In the rows, 128 means zero.
One turn moves every row onto another: examples first, then more rows asked
Q537: [132 121 147 136 109 119 127 129 140 137  99 106]
Q241: [159 107 148 139 131 148 132 124 145 137  95 117]
Q781: [135 115 144 124 126 133 124 119 134 129  93 113]
Q668: [168 129  95 135 127 146 125 154 162 142 125 159]
Q64: [166 113 138 146 115 134 131 129 158 160  92 112]
Q437: [161 126 142 140 128 143 132 130 154 165  89 111]
Q641: [158 123 148 136 138 152 132 128 146 151  90 114]
Q15: [165 126  99 134 131 150 124 151 158 133 127 161]
Q598: [164 101 142 145 117 137 132 124 153 143  96 117]
Q844: [134 136 138 134 130 130 119 149 118 123 139 134]
Q572: [146 133  94 136 152 120 109 127 157 129 132 136]
Q175: [166 137  96 134 131 148 125 155 161 148 123 156]
Q594: [153 138  97 131 131 147 126 157 151 147 125 165]
Q420: [141 155 125 139 115 114 119 158 135 163 132 124]
Q694: [134 157 135 132 135 129 119 155 122 148 133 127]
Q638: [145 117 131 132 105 114 123 124 151 155  92 107]
Q988: [142 104 137 131 109 120 122 119 144 133  96 112]
Q727: [147 142  93 135 154 121 108 130 159 139 130 134]
Q71: [149 133  91 138 148 116 108 128 160 133 133 135]
Q342: [152 134  99 130 132 149 127 155 148 141 126 166]
Q348: [154 135  95 133 126 144 126 157 154 148 126 165]
Q723: [148 139  90 137 149 116 108 130 161 139 131 133]
Q191: [140 135 135 126 119 123 124 127 147 163  86 104]
Q390: [135 133 143 121 133 134 124 124 136 148  87 108]
Q189: [132 132 147 134 112 121 128 132 142 149  95 103]
Q899: [163 132 102 131 137 154 125 152 154 135 125 160]
Q104: [146 133 122 145 100 105 117 153 138 148 139 129]
Q513: [129 131 150 132 117 125 127 131 138 142  96 104]
Q748: [142 120 130 143 110 114 117 148 128 124 143 135]
Q105: [155 130  96 133 124 144 126 155 152 142 127 166]
Q146: [154 129  98 132 128 147 126 155 149 138 128 167]
Q835: [133 125 146 136 107 117 127 131 144 145  97 103]
Q308: [146 139  95 135 156 122 109 128 157 133 131 135]
Q489: [164 139 100 131 138 154 125 154 157 143 123 158]
Q67: [131 124 150 133 116 124 128 130 137 135  98 106]

Q104 goes to Q694
Q241 goes to Q64
Q988 goes to Q191
Now these:
Q899 goes to Q668
Q342 goes to Q105
Q513 goes to Q537
Q727 goes to Q572

One turn moves every row onto another: examples first, then more rows asked
Q394: [105 128 117 128 104 126 129 122 152 147 134 126 105 134 129 137 108 117
 128 156 131 119 118 126 113 139 146 121 141 115 132 129  99 133 110 131
 138 121 149 110 127  82 120 146 144 104 145]
Q725: [133 121 123 130 170  93 131 143 139 124 131 133 116 134 145 137 145 155
 115 110 126 148 132 140 154 115 134 154 105 134 147 117  99 134 131 122
 148 111 126 132 101 126 122 127 139 131 155]
Q624: [130 121 154 114 146 117 124 130 123 147 110 114 116 138 104 128 147 125
 102 145 124  85 126 148 138 155 122 133 140 143 135 131 138 126 123 135
 141 105 143 104 123 131 133 154 114 111 141]
Q615: [126 141  92 108 144 128 109 126 129 128 126 141 155 142 124 122 170 121
 148 137 129 116 111 105 128 138 137 130 108 137 146 120 136 157 141 115
 117  83 142  93  96 120 143 148 103 122 119]
Q731: [110 140 114 124 107 138 124 110 147 135 129 128 116 130 139 126  98 122
 126 158 125 113 115 134 115 136 144 124 135 115 145 126 109 125 111 121
 143 130 151 120 125  87 128 155 144 104 154]
Q774: [134 124 136 101 137 109 160 149 122 152 149 130 103 142 147  98 144 149
 112 140 145 106 123 142 126 116 121 158 104 126 128 139 139 121 118 112
 114 127 123 132 109 141 107 136 110 114 146]
Q931: [127 136 101 109 140 143 112 130 123 122 100 142 142 137 122 134 147 114
 148 134 118 124 122 125 126 145 125 136 107 143 144 130 142 158 149 124
 121 101 138  94  78 109 146 145 102 114 113]
Q905: [118 132 116 111 101 135 134 116 135 124 152 116 105 115 146 108 129 144
 131 161 129 134 122 117 126 130 142 147 132 131 139 107 110 171 133 124
  95 143 138 116 106 129 132 158 133 140 129]
Q833: [119 114  84 125 132 133 144 111 117 150 136 146 144  92 131 138 119 106
 152 116 125 115 108 112 131 136 143 140 113 144 144 133 125 138 136  95
 130 104 135 122 123 109 129 137 132 117 126]
Q832: [132 128 140 139 133  96 130 110 164 118 110 127  99 138 112 127 133 115
 118 124 122 112 106 108 135 104 108  93 131 137 128 116 115 127 127 126
 107 127 161 109 108 152 144 149 132 117 145]
Q132: [128 131 135 118 130 103 141 154 124 124 148 136  94 162 141 108 140 165
 115 126 141 109 123 132 126 107 134 161  99 130 122 133 128 122 120 101
 122 124 121 133 105 151 127 138 106 115 147]
Q83: [126 141  94  96 150 127 111 139 133 138 117 145 148 138 115 123 153 117
 151 138 122 118 107 117 144 139 128 125 114 126 156 123 139 166 143 116
 117 102 130  93  90 113 143 148 100 111 122]
Q710: [133 124 128 139 143 104 136 117 164 121 110 131  97 147 126 142 136 119
 129 138 121 124 114 129 135 115 106  78 123 122 114 119 118 119 124 120
 109 118 151 113 118 152 135 149 134 125 137]
Q909: [149 119 145 136 145  99 130 113 147 114 103 129 105 135 114 134 124 121
 116 136 113 123 104 121 132 102 112  90 127 133 136 107 114 137 124 125
 105 114 165 116 113 139 147 139 140 120 146]
Q879: [131 126 151 135 146  96 130 100 156 115 106 142  92 138 120 139 126 114
 118 142 128 122 101 123 132 108 118  87 117 127 129 114 120 124 125 125
 108 125 153 118 114 143 142 140 134 121 139]
Q277: [134 118 141 133 146 105 114 126 118 128 107 106 112 137 115 131 150 130
 101 157 122 103 112 133 142 135 114 137 143 148 130 111 133 142 128 142
 154 113 132 113 128 128 151 148 113 116 148]
Q476: [130 136 131 127 135 111 144 144 126 137 141 127 106 139 144 111 137 156
 109 132 149 100 122 139 125 104 124 165  96 128 117 140 135 117 113 110
 125 115 110 139 104 142 126 128  98 109 146]
Q251: [133 130 115 131 158  95 127 134 135 126 122 120 119 115 158 135 151 152
 111 105 137 141 125 123 153 129 128 153 102 125 140 112 123 120 118 130
 137  99 109 126 104 119 141 118 146 140 153]
Q332: [140 129 123 125 171  93 138 133 140 120 127 140 118 119 143 148 150 155
 104 108 140 148 131 133 157 124 136 149  99 131 144 112 117 126 124 129
 148 118 115 126 100 119 135 125 127 132 154]
Q62: [116 121 124 113 102 140 132 115 131 122 148 122 117 125 153 118 127 139
 125 161 125 140 118 115 108 125 143 144 120 129 132  97 107 161 119 112
  83 129 142 103 102 125 125 147 133 139 129]
Q677: [121 143  93 103 141 136 120 113 122 129 117 151 147 145 125 131 164 116
 143 131 125 120 103 114 129 143 133 125 113 131 145 126 137 150 152 123
 121  98 137  95  87 108 153 149  92 120 120]
Q77: [160 132 107 113 123 114 161 135 122 144 127 128 138 128 118 106 127 127
 138 114 155 132 117 121 136 113 128 105  95 122 131 152 138 100 120 138
 110 129 151 115 125 136 143 140 122 111 103]
Q305: [136 119 134 125 162 102 131 134 146 131 133 137 130 132 149 139 147 150
 108 100 133 143 132 120 158 122 130 156 103 132 136 125 107 130 114 130
 143 110 115 123  89 130 130 134 146 138 160]
Q841: [141 125 148 140 137  94 134 105 152 123 122 129  90 143 126 132 133 122
 113 149 119 115 110 127 137 117 115  87 128 136 123 116 119 117 118 120
 114 128 150 116 104 150 139 131 134 132 147]
Q908: [111 116 127 107 105 139 136  97 128 112 151 131 107 120 146 124 136 146
 123 165 127 130 120 115 125 136 142 148 120 130 133  99 115 152 131 113
  89 136 139 114 113 116 129 156 136 139 135]
Q611: [172 143 121 117 114 110 142 134 120 135 123 142 144 139 137 123 130 127
 144 100 151 129 115 127 142 121 137 108  85 139 125 153 129 112 126 130
 100 116 148 106 117 134 150 140 113 123 113]
Q84: [127 136  80 108 130 139 113 122 124 135 115 144 143 141 118 139 162 110
 155 138 122 119 112 115 124 150 136 131 115 130 144 120 137 156 140 118
 125 116 140 105  94 111 143 153  94 112 109]
Q245: [137 150 105 113  99  89 114 154 129 138 110 144 110 161 127 135 142 145
 143 113 158 121 136 114 128 116 148 134  92 115 135 124 103 137 126 154
 117 107 158 131 129 108 131 135 107 125 130]
Q226: [106 135 115 127 114 136 110 125 144 140 126 133 112 134 134 133 100 118
 132 155 127 139 115 128 110 124 139 117 139 105 143 118 109 134 107 132
 141 135 158 106 122  90 124 158 133 118 143]
Q585: [130 129 149 130 141 110 121 117 133 134 112 103 114 133 116 133 139 127
 109 162 126  92 127 141 153 137 114 128 131 150 121 120 129 126 120 133
 158 111 135 115 133 127 137 147 109 106 142]
Q164: [113 124 122 121 106 139 124 103 138 115 142 125 111 126 144 116 129 141
 122 166 119 116 123 120 119 146 134 146 135 128 133 106 128 157 126 102
  91 138 138 117 110 118 134 159 138 147 131]
Q606: [125 120  81 129 142 123 136 111 118 151 147 150 139  89 134 137 132 119
 148 118 125 127 113  97 134 130 151 144 107 142 154 125 133 142 130 104
 122 103 146 110 120 110 113 135 135 120 134]
Q826: [122 145 108 110 102  91 130 147 122 137 123 157 100 148 121 141 132 140
 148 110 161 118 141 109 128 112 152 135  94 109 131 117 115 136 125 150
 124 112 152 133 124 103 137 136  97 134 127]
Q478: [131 134 109 109  96  92 119 151 119 154 117 151 105 150 115 144 128 136
 144 112 155 118 134 114 139 116 156 130  86 106 138 119 110 141 109 159
 112 111 152 127 119 118 129 130 114 123 140]
Q926: [135 116 140 107 128 110 149 146 126 133 154 117 101 144 139 105 149 148
 119 131 144 111 124 143 128 107 127 168  93 132 122 130 127 128 110 110
 123 123 120 141 102 139 126 136  93 110 142]
Q712: [126 136 105 100  99  93 119 151 116 131 126 150  96 148 123 134 130 137
 161 119 146 119 142 102 124 112 148 124  89 116 136 113 110 128 102 144
 134 107 154 131 109 108 137 125 106 119 131]
Q166: [148 128 130 130 165 101 136 143 137 131 120 135 110 124 139 144 145 152
 109 105 138 143 138 121 161 116 129 150  98 130 132 119 121 108 126 121
 138 112 117 127  97 123 129 113 135 127 151]
Q795: [166 135 108 115 106 122 150 133 113 135 139 139 148 131 126 121 122 127
 145 105 150 119 127 133 138 111 137 109  90 130 129 143 125 101 114 127
 109 119 137 117 122 129 158 142 102 112 113]
Q529: [110 125 121 118 110 126 126 128 141 140 132 137 110 138 127 133 107 125
 123 146 133 111 123 122  98 149 148 131 147 116 145 142 103 126  99 136
 145 134 156 113 117  93 129 152 140 105 140]
Q65: [130 117 112 115 102 127 131 104 129 111 154 129 105 121 153 124 130 143
 127 162 124 118 138 129 120 132 130 148 127 131 145 106 126 161 133 118
  87 132 145 126 109 125 121 160 133 135 146]
Q839: [120 108  84 125 131 119 138 107 129 145 154 141 153  91 132 130 127 117
 138 113 130 130 116 118 139 144 141 134 111 139 155 143 125 138 135  95
 131 101 145 118 116 107 128 133 138 123 133]
Q761: [160 133 112 124 110 115 159 134 127 135 126 132 139 140 119 119 123 122
 135  99 145 119 118 124 133 110 131 110  79 128 133 158 131 118 124 125
  99 120 146 124 118 132 149 143 112 110 100]
Q813: [111 103  84 122 144 111 139 118 123 145 140 138 147  88 126 123 127 116
 140 110 139 126 113 106 125 139 138 148 125 141 153 141 130 128 126 108
 140 117 145 112 117 115 130 130 138 114 123]
Q219: [137 140 103 108 109  97 113 144 111 143 125 154 114 144 128 136 132 130
 160 109 163 124 146 113 133 110 154 137  94 104 141 121 121 127 121 149
 128 113 149 142 111 105 135 129 105 123 128]
Q584: [130 129 150 116 146 115 110 119 132 136 109  96 111 141 108 128 146 124
 102 150 129  98 117 142 141 131 118 133 138 134 134 119 136 132 125 134
 152  93 130 109 121 123 143 145 115 100 142]

Q584 goes to Q926
Q132 goes to Q611
Now these:
Q826 goes to Q677
Q795 goes to Q833
Q166 goes to Q219
Q478 goes to Q83
Q77 goes to Q813
Q725 goes to Q245
Q65 goes to Q710

